In the data rows, 128 means zero.
Some points, one per row:
[145 123 122 153  79 131  95  38  89  63 144 112 119 137 153 155 170 123
 182 149 195  95 117 123]
[154 110 141 172 169 149 144  99 143 173 139 144  91 151 120 152  78 164
  86  60  92  69  68  91]
[140 116 152 169 126  95  91 138 131 148 145 150 154 181 175 185 202 141
 173 144 172 152 121 171]
[162 102 155 158 156 134 126 141 173 117 124 149 109  62 115 124 112 124
 112 137 152 157 116 188]
[133 135 110 152 135 182 167 148 189 112 157 156 121  98  82  83  71  70
  87 110 111 107  50  74]
[ 76 117  73 146 146 140 102 144 150 164 165 152 116  83 122  92  75 112
  61  90 121  76 125  90]
[ 86 102  63  91 123 136 111 121  92  95 128 103 129 128 135 164 110 150
 179 198 182 206 161 150]
[146 135 162 102 135 149 141 122 114  80  77 125 127 134 144 141 166 158
 217 194 180 178 204 121]
[115  99 120  80  92 121 114 136 114 134 141 151 157  95 142 118 111 146
 104 104  64  92  81 152]
[141 122  92  95  71  92 107  60 117  65 128 149 118 154 179 152 146 141
 189 163 181 133  98 102]
[177 132 102 160 132 156 137 134 183 156 103 154  91 110  92 125 129  78
  30 116  69  94 113 139]
[140 150 131 153 150 150 147 168 159 161 159 135 156 135 140 110  77  89
  93  68  53  79  83  43]
[183 134 165 102  74 132 119 106  72  89  68 103 108 118 103 113 172 155
 213 208 182 176 173 150]
[119 145 138 106 128 155 165 106  61 106 138  65 114 120 117 153 135 148
 186 189 198 199 191 178]
[161 151  93 189 122 107  92 138 137 162 116 163 150 190 140 183 183 180
 153 165 150 151 159 176]
[137 134 140 167 160 110 131 172 163 109  77 129  69  94  67  91 121  75
 103 105 117 150 149 208]
[144 111 132 116 131 134 132 138 130 141  90 113 112 120 118  87 113 104
  53 100  70 112 130  97]
[ 71 126  90 116 129 119 144 145 114 163 137 117 191 153 128  67  78  56
  92  94  59  98 107  52]
[102 131 117  99  68 105 116  59  76  57  80 101  67 142 132 144 157 171
 202 168 223 169 175 184]
[157 120 115 140 148 145 120 112 109 141 124 111 155 132 135 193 157 151
 173 196 114 167 177 153]
[ 73 117  77 134 125 121  93 153 133 138 164 141 127 104 125  68  75  95
  77  92 109  72 130  89]
[113 143 175 133 129 119 106 124 124 104 129 116 154 164 170 196 198 191
 208 185 170 145 170 204]
[ 99 130 170  86 126  97 138 138  99 122 103  70  97 131 122 141 197 184
 188 150 137 174 187 124]
[133 102 164 156  90 107  80  93  81 106 101 104 129 127 124 108 166 127
 183 170 162 176 152 199]
[135 131 154  83 108 117  76 103  95  78  75  97 121 124 133 146 164 169
 170 192 225 230 208 211]
[133 117 149  94  81  91  77  80 152 113 130 123 156 164 174 188 199 171
 149 140 183 159 135 151]
[ 82  97  84  74 110 128  93  89  70 140 137  87 160 130 141 165 128 126
 152 177 175 174 139 138]
[138 129 141 115 136 125 114 137 161 132 144 157 163 174 141 217 180 165
 187 166 171 146 165 147]
[121  56  92 125 130 129 134 133 131 174 154 180 104 109 106 117  87 135
  61  94  94 107  61 140]
[189 131 144 146 149 139 142 157 151 132 106 183 141 160 177 205 157 140
 191 206 146 145  97  92]
[174 152 143 115 112 132 143 156 105 124 109 110 158 169 135 140 175 164
 190 145 136 164 180  98]
[153 116 127 137 135 135 148 112 165 163 145 136 126 142 129 142 110 148
 143 126 115  98  87  89]
[136  97 114 107 146 141 106  98 107  93  92 151  91 113 112 137 115 135
 175 209 167 179 139 132]
[137 192 169 136 199 201 136 153 153 123 160  92 122 107 102 114  70  81
  92  68  90  56 116  74]
[145 120 153 172 130 113 129 154 194 147 135 153 123  83  93 105 121 106
 122 171 104 131 145 126]
[113 128 153 115 125 107 115 139 147 130 180 137 191 177 149 184 192 141
 199 116 168 168 172 168]
[119 138 166 136 107 101 126 128 113 105 101 118 131 144 143 130 184 151
 204 150 199 202 148 172]
[149 156 144 113 118 134 137 164 118 132 146 126 189 197 143 160 196 179
 198 152 163 185 191 127]
[112 101 131 107 121 120 124 107 117 116 105 137 107 152 130 112 165 143
 165 123 135 191 220 163]
[122 126 159 127 104 107 116 129  99 117  98 131 116 169 117 155 190 155
 178 155 164 184 134 162]
[109 100 104 103 103 116 150 165 135 148 160 167 169  94 106  86  84  95
  65  79  63 127  72 101]
[ 65  47  69 102 118 103 124 130 106 172 142 152 140 168 112  77  71  87
  61  83  38  39  53  44]
[144 131 118  83 113 127 101 144 123 136 153 132 143  92 156 147 106 124
  90  91 123 120  95 156]
[146 115 125 157 153 171 151 122 139 186 149 122 106 137 111  85  49 116
  54  71  68  40  40  85]
[ 94 128  82  92 129 113 130 161 147 127 134 141 161 122  95 112 115  79
 119 131  80 141 114 122]
[164 142 156 162 142 147 194 146 137 100 172 137 104  82  98  63  91  76
  51  64 116  94 137 100]
[ 70 158  68  70 122 128 103 107 148 136 105 113 145 113 114 127  97 128
 116 135 114 123 106 133]
[120 121 100 104 137 109 112 125  77 135 116  97 157 160 167 146 145 163
 189 166 153 154 202 146]
[118 111 112  81  53  82  81  71 108 128 123 114 136 162 180 170 150 181
 128 131 194 153 123 156]
[141 160 181 148 117 122 156 158 122 133 141 116 143 158 124 134 187 126
 195 127 200 199 177 171]
[178 154 141 115 113 130 142 153 108 127 118 121 157 175 140 149 191 180
 202 164 155 182 195 116]
[172 128 126 128 126 150  88  54 101 124  87 121  92 147 151 170 173 144
 101 159 136 115  80 102]
16 more points follow, each with its number after it:
[114 162 183 147 157 115 133 137 121 108 112 108 100 136 167 168 164 194
 140 105 143 165 143 113] 0
[151 166 158 146 130 153 168 160 117 123 103 110 137 147  99 105 132 145
 168 141 149 193 213 135] 1
[132  91 103 122  93 104  78  45  81  98  96 106 103 124 161 146 151 143
 198 197 189 154 151 169] 2
[140 144 116 108 127 144 150 126  94 110 114 101 106 145 125 128 119 145
 149 148 159 174 153 135] 3
[154 131 115 185 114 153 151 126 175 102 134 160 108  92  93  91  91  72
  64  71  78  83 119 101] 4
[112 135 142 158 158 169 155 121 200 141 154 121 124 127  58  90  75  66
  78  87  84  86  84  76] 5
[151 140 136 144 112 100 123 143 109 124 167 150 177 185 175 170 229 136
 184 132 190 142 196 170] 6
[ 97 116  65  88  95  91 112  79 123  88 110 139 128 153 174 120  94 139
 177 195 147 149  93 146] 7
[117 120 115 105 102 115 121 121  90  99  88 110 125 177 110  88 144 153
 162 133 119 181 197 131] 8
[118 108 143 114 125 124 130 107 112 113 100 131  99 149 128 108 163 142
 165 125 133 188 216 156] 9
[146  70 129 129 100 125 149 136  99 142 124 148  89  65  73  60  56 132
  53 103  83 103  66 162] 10
[141 114 175 150 179 158 133 130 206 161 146 129 121 104 105 133 135 133
  92 108 110 118 114 123] 11
[ 45  77  84 123 139 109 113 161 117 182 151 146 154 145 111 145 104 134
 105  87  93  70  87  78] 12
[ 97  91  61  95 129 128 121 104  96 112 124 118 111 127 141 169  96 143
 159 169 171 168 162 151] 13
[139 127 111 123 155 138 128 123  63  71 121  95 119 126 177 165 153 179
 146 182 189 216 230 190] 14
[ 68 117  84 144 132 128 102 158 139 136 158 136 118  99 119  66  72  92
  74  93 111  83 133  91] 15
Which three of these numbered points are nearest to each point below, looking only along the 5 directions in which the first points spread most? Their numbers follow each, nearest first.
[ 64  87 103 102 112  93 134 138 123 166 148 151 199 158 139 138 104  98
  95  57  33  69  70  40] > 12 15 5
[132 123  99  99 100 112 102 100 112  78 123 125 132 151 185 163 110 120
 167 179 158 154  85 143] > 7 13 2
[137 132 130 175 132 137 154 117 145 108 111 170 104 111 121  92  79 101
  83 102  66 100 125 122] > 4 5 11
[ 61 112  91 149 134 123 122 170 139 140 159 153 126 107 107  59  85  95
  88 101 100  95 127  89] > 15 5 12
[124 116 165 103 164 143 125 144 111 123 130  70 155 107 138 189 165 188
 190 203 185 230 231 231] > 14 9 6
[149 153 147 178 165 147 127 166 125 111  99 154 122 171 160 152 111 186
 141 160 133 187  79 115] > 0 3 11
[ 75 112 124  67 122 102  97  86 107 105 124 108 130 124 165 146 144 169
 157 164 181 172 173 214] > 13 2 14
[118 128 169 100 107  75  66 116 106 101 122  83 153 149 160 150 210 179
 192 155 215 247 198 246] > 14 6 9
[152 158 142 165 170 165 151 174 154 156 150 125 143 114 121  94  60  80
  84  61  57  84  88  52] > 5 4 15
[ 96  90 167  96 123 112  79 153 111 107 143 124 145 125 130 103 181 149
 148 149 133 179 177 235] > 9 8 14
[187 132 145 123  97 143  80  78  75 102  86 103 118 152 147 154 186 146
 119 188 119 107  69 119] > 7 0 3
[151 143 144  99 102  81 108 109  74 113 134 104 145 151 161 140 198 131
 165 162 206 202 174 195] > 14 9 6
[165 164 125 149 160 161 166 151  93 119 169 104 166 143 155 173 170 128
 163 156 197 160 233 167] > 1 0 9
[148 129 154  85  94 119  84 122 117 120 134 119 164 170 177 180 232 195
 141 170 133 128 137 175] > 6 0 13
[142 166 149 132 149 115 155 150 110 135 155 129 145 148 179 147 195 148
 118 109 151 119 136  96] > 0 3 11
[148 185 153 137 143 120 140 163 152 113  87 117 108  82 135 129  80 133
 143 140 118 151 175 164] > 1 3 9
[182 182 176 139 204 205 130 157 137 146 161 102 110 103 130 106  70 114
  79  60  67  30  93  97] > 5 4 11
[ 83  87  52 115  74  98 122 105 138 141 156 177 197 172 141 121 108  62
  89  84  17  73  88  53] > 12 15 5
[ 53 129  71 151 123 120 119 138 135 147 143 126 130 103 107  40  59  80
  61  87  97  79 105  72] > 15 10 5
[ 81 138  88 116 123 110 131 135 152 136 156 134 149  92 106  71  69  65
  55  88  65  94  96  64] > 15 5 12
[168 153 167 177 171 113 129 166 134 130 156 137 146 163 164 165 221 154
 165 152 183 173 185 203] > 6 0 9
Here are 16 other points, each followed by its number:
[165 117 163 149 117 131  97  83  97 108  75 134 145 128 170 165 169 136
 211 202 190 143 126 111] 0
[102 123  86  88  85  83 122 152 143 132 166 153 182 119 147  90 109  54
  77  94  61 101  86  55] 1
[175 150 137 162 140 136 135 151 127 127 126 162 135 161 150 184 206 152
 181 192 206 143 213 176] 2
[ 92 111  94 107 108  91 145 164 157 138 129 149 148 108 101 123  75  57
  93  76  40  78  75  86] 3
[159 139 154 130 154 137 118 109 104  88 111 124 148 123 155 143 183 157
 199 201 212 167 182 157] 4
[148 132 148 151 144 155 197 150 156 130 186 144 131  95  70  89 112  65
  69  81 102  64 105  99] 5
[130 114 149 121 121 112  89 118  80 132  80 125 151 164 123 173 186 168
 221 207 164 147 194 142] 6
[140 141 104 130 127 119 115 149 112 118 120 154 164 180 156 176 137 174
 171 178 169 190  98 128] 7
[155 148 138 148 171 161 157 151 102 137 172 109 166 163 148 194 187 154
 169 173 167 141 186 160] 8
[ 88  81  55  91 110 116  95 113 139 146 119 138 111 118  94 121  80 114
  81 122 110 101  83 132] 9
[ 97 143 103 136 152 139 154 136 129 176 131 114 170 121 112  80  71  74
  82 104  84 113 119  80] 10
[148 138 110 171 134 122  78 117 114 139  94 141 149 171 110 165 164 187
 150 185 113 161 125 157] 11
[129 133 135 133 130 122 167 133 155 112 113 123  91  73  38  89  90  74
 110 116 114 119 123 161] 12
[100 136 162 109 108  96 151 151  94 109  88 100  75 135 159 131 182 181
 176 113 149 177 216 107] 13
[108  95 109 145 137 126 112 180 132 172 158 142 137  93 103 149 101 132
 112 113 132 119 104 174] 14
[148 162 149 138 147 136 140  86  69  61 131  89 108 112 137 126 159 139
 189 208 191 157 193 220] 15
Which three of these numbered points are nearest to each point below, looking only along the 5 directions in which the first points spread most? Their numbers follow each, nearest first.
[ 96 128  87  90 112 106 117 124 132 110 118 123 128  96 122 136  92 104
 134 129  82  84 125 143] > 9 14 10
[156 121 106  99 101 133 104  65 103  82 110 127 103 162 179 185 172 158
 166 205 155 142 109 140] > 0 7 11
[154 132 158 178 186 197 166 138 242 167 169 150 113 101  47 110  82  86
  61  66  93  76  93  83] > 5 10 3
[155 150 161 167 142 205 183 165 193 113 179 121 120  79  41  56  75  49
  66  56  79  53  85 101] > 5 10 12
[123 123 119 109 119 145 132  96  86  42  84 101  81 138 140 124 150 159
 195 196 152 171 206 171] > 15 4 13
[ 50 127  76 147 134 117 121 144 154 167 145 136 115  80  86  75  52 102
  50  78 104  73  90  81] > 3 10 1
[162 156 154 165 158 137 140 180 115 175 122 121 194 169 138 123 149 142
 157 131 121 137 136 105] > 8 7 11
[109 163 101  74 110 124 110 117 122 118 101 102 140  99 115 113  98 126
 122 151 100 106 110 156] > 9 14 12
[144 156 125 120 118 140 161 132 104 129 133 101 121 149 129 137 137 147
 184 139 178 161 183 146] > 13 4 8
[161 122  81  79  82  85  88  75  92  95 112 104 110 149 156 147 223 169
 171 204 200 167 213 200] > 6 4 15
[120 143 154 152 139 108 141  94  82  95 120  72  89  93 125 101 172 158
 155 155 174 176 203 192] > 15 13 4
[ 60 127  97 100  72 111 158 144 113 174 157 141 143 168 108 115 111 107
 123  85 131  89  76  58] > 1 10 3
[145 164 131 163 121 135 143 177 127 146 100 142 117 180 115 149 148 177
 131 141 170 172 113 150] > 11 8 7
[ 67 140 120  74  55  83 100  78  69 102  77  75  71 126 133 117 186 184
 177 152 221 205 175 142] > 15 6 13
[125  99 122  61 100 124 108 104  85  78  95 113 114 157 112 105 154 128
 195 162 148 163 219 117] > 13 15 6
[159 155 101 171 130 133 102 130 118 138 110 154 157 163 116 148 146 149
 134 153 136 158 142 142] > 11 7 8
[170 174 159 151 109 140 161 169 122 161 130 119 159 166 116 128 153 138
 158 113 151 140 114  90] > 8 7 11
[119 130 125 144 138 120 152 162 126 165 128 122 156 103 121  82  70  72
 101 112  78 119 140  78] > 10 5 3
[177 122 166 180 159 156 163 156 205 177 152 132 107 121 104 108  70  71
  68  48  78  79  73  83] > 5 3 10
[194 144 147 164 131 139 101  84 116  97  61 148 133 104 152 156 168 146
 199 217 168 170 178 142] > 4 0 15
[142  90 113 116  74  80  59  32 127 117 109 135 115 158 150 158 175 151
 189 182 199 138 133 136] > 0 7 11
